In the data rows, the value 500 means zero.
Here are some points:
array([199., 661., 447., 695., 537., 442., 626., 109., 618., 259., 194., 659., 490., 491., 441.,
       511.])
array([640., 428., 618., 389., 181., 700., 408., 581., 361., 608., 770., 227., 591., 588., 500.,
       448.])
array([372., 574., 427., 586., 661., 409., 640., 397., 551., 522., 433., 591., 568., 521., 500.,
       537.])
array([760., 293., 564., 522., 347., 513., 498., 584., 507., 468., 615., 346., 387., 494., 497.,
       445.])
array([569., 630., 493., 737., 701., 364., 543., 104., 676., 153.,  94., 649., 472., 414., 499.,
       553.])
array([743., 649., 580., 731., 698., 298., 579., 419., 623., 156., 549., 423., 254., 493., 290.,
       442.])
array([508., 756., 661., 637., 588., 323., 609., 260., 541., 406., 491., 402., 313., 462., 428.,
       508.])
array([487., 566., 683., 519., 334., 504., 435., 427., 493., 240., 489., 400., 292., 618., 373.,
       590.])
array([342., 639., 333., 421., 623., 668., 534., 539., 566., 536., 414., 706., 665., 537., 613.,
       542.])
array([757., 416., 425., 407., 469., 389., 400., 606., 240., 593., 687., 368., 555., 423., 522.,
       368.])
array([999., 511., 419., 414., 916., 297., 424., 597., 255., 668., 681., 459., 617., 386., 575.,
       268.])
array([563., 586., 404., 630., 814., 358., 599., 389., 518., 418., 336., 783., 469., 444., 433.,
       460.])
array([925., 405., 502., 473., 701., 418., 423., 593., 378., 588., 632., 345., 565., 405., 618.,
       266.])
array([365., 556., 489., 609., 748., 446., 474., 327., 566., 501., 286., 740., 562., 396., 629.,
       459.])
array([616., 515., 396., 582., 834., 350., 596., 371., 600., 401., 248., 717., 461., 420., 474.,
       574.])
array([357., 619., 538., 660., 454., 555., 495., 391., 606., 311., 389., 470., 358., 464., 494.,
       648.])
array([433., 518., 359., 425., 726., 442., 539., 415., 530., 816., 376., 600., 761., 407., 521.,
       531.])
array([925., 374., 420., 338., 702., 428., 359., 583., 432., 763., 513., 412., 814., 395., 707.,
       251.])
array([668., 738., 503., 700., 828., 294., 599., 168., 500., 372., 423., 433., 344., 434., 439.,
       471.])
array([435., 375., 519., 397., 470., 634., 567., 535., 631., 491., 401., 592., 517., 549., 631.,
       550.])
array([816., 686., 600., 631., 588., 336., 547., 502., 368., 314., 682., 291., 107., 563., 270.,
       509.])
array([577., 589., 409., 559., 650., 355., 509., 195., 514., 417., 211., 560., 565., 359., 565.,
       447.])
Then 12 other points, each followed by its number:
array([220., 474., 459., 505., 297., 463., 512., 633., 574., 383., 381., 677., 412., 594., 461.,
       625.]) 0
array([344., 487., 478., 503., 488., 587., 553., 459., 384., 461., 468., 622., 430., 578., 469.,
       598.]) 1
array([ 55., 403., 522., 480., 496., 811., 434., 442., 635., 542., 362., 551., 834., 539., 626.,
       599.]) 2
array([700., 642., 579., 554., 560., 289., 458., 486., 544., 404., 613., 449., 408., 464., 435.,
       360.]) 3
array([371., 619., 524., 616., 532., 397., 612., 452., 624., 362., 462., 645., 396., 491., 386.,
       565.]) 4
array([633., 561., 475., 488., 764., 385., 559., 350., 524., 409., 396., 511., 569., 397., 624.,
       421.]) 5
array([452., 382., 474., 387., 350., 610., 370., 592., 464., 667., 542., 479., 698., 539., 636.,
       482.]) 6
array([593., 532., 600., 439., 191., 445., 406., 745., 408., 505., 738., 267., 177., 557., 407.,
       543.]) 7
array([478., 410., 511., 418., 217., 610., 404., 690., 428., 491., 472., 466., 404., 591., 577.,
       620.]) 8
array([356., 585., 496., 619., 580., 457., 581., 341., 639., 320., 342., 590., 484., 552., 417.,
       535.]) 9
array([432., 390., 303., 528., 746., 575., 562., 299., 550., 603., 438., 636., 843., 424., 644.,
       430.]) 10
array([647., 419., 378., 451., 773., 466., 614., 441., 454., 646., 428., 655., 762., 461., 508.,
       362.]) 11
Which of these numbered points is nearest to each point below, ignoring the 3 directions in which the first points spread most? Its number follows each.
array([845., 667., 583., 622., 788., 228., 487., 448., 439., 523., 606., 359., 366., 326., 490.,
       298.]) > 3
array([154., 415., 245., 435., 611., 596., 647., 433., 553., 747., 228., 794., 832., 511., 577.,
       565.]) > 11
array([748., 536., 679., 444., 287., 439., 442., 718., 536., 236., 737., 215., 194., 525., 438.,
       503.]) > 3
array([401., 626., 662., 524., 308., 463., 567., 581., 576., 213., 680., 332., 147., 622., 289.,
       603.]) > 4
array([459., 582., 372., 694., 791., 303., 672., 406., 611., 484., 353., 731., 348., 400., 370.,
       558.]) > 4
array([422., 464., 533., 352., 196., 509., 458., 721., 441., 599., 644., 390., 415., 544., 569.,
       546.]) > 7
array([641., 432., 521., 445., 525., 518., 310., 626., 476., 616., 549., 420., 592., 452., 643.,
       403.]) > 6
array([684., 547., 603., 556., 557., 358., 633., 429., 640., 371., 470., 346., 323., 350., 505.,
       493.]) > 5
array([278., 470., 619., 458., 200., 735., 495., 595., 489., 409., 565., 495., 410., 682., 481.,
       684.]) > 1
array([374., 436., 457., 615., 464., 581., 424., 511., 476., 492., 415., 547., 671., 421., 589.,
       462.]) > 6
array([397., 654., 691., 658., 398., 443., 484., 383., 538., 203., 366., 467., 282., 601., 358.,
       634.]) > 6
array([754., 600., 501., 601., 724., 291., 506., 399., 499., 466., 495., 565., 412., 367., 500.,
       332.]) > 3
array([614., 528., 609., 332., 226., 433., 357., 797., 331., 534., 738., 252., 294., 597., 370.,
       562.]) > 7
array([405., 266., 423., 497., 315., 720., 493., 580., 427., 591., 770., 361., 566., 546., 419.,
       478.]) > 10
array([356., 407., 382., 526., 801., 610., 448., 346., 543., 671., 360., 608., 996., 332., 675.,
       412.]) > 2
array([425., 377., 422., 346., 346., 531., 509., 780., 405., 633., 774., 432., 490., 550., 431.,
       473.]) > 4
array([789., 466., 544., 445., 402., 505., 440., 701., 505., 394., 805., 304., 456., 527., 376.,
       401.]) > 9
array([608., 468., 464., 543., 687., 393., 572., 564., 488., 587., 500., 576., 506., 409., 505.,
       415.]) > 4
array([558., 472., 570., 376., 362., 494., 526., 638., 422., 540., 674., 389., 398., 532., 433.,
       436.]) > 4
array([180., 453., 579., 415., 321., 620., 502., 546., 516., 526., 578., 393., 549., 613., 436.,
       520.]) > 9
array([566., 438., 413., 528., 860., 556., 489., 388., 524., 658., 341., 580., 867., 432., 742.,
       409.]) > 2
array([306., 520., 498., 467.,  46., 538., 609., 594., 540., 312., 415., 643., 180., 789., 261.,
       760.]) > 0
array([352., 380., 429., 403., 517., 635., 508., 482., 462., 646., 578., 514., 815., 450., 689.,
       402.]) > 10
array([692., 664., 461., 531., 603., 309., 547., 454., 421., 461., 552., 385., 232., 478., 347.,
       499.]) > 7
array([624., 320., 459., 460., 485., 469., 417., 521., 417., 728., 460., 547., 802., 344., 767.,
       425.]) > 6
array([788., 406., 632., 284., 339., 589., 309., 705., 360., 705., 587., 279., 761., 494., 795.,
       259.]) > 5
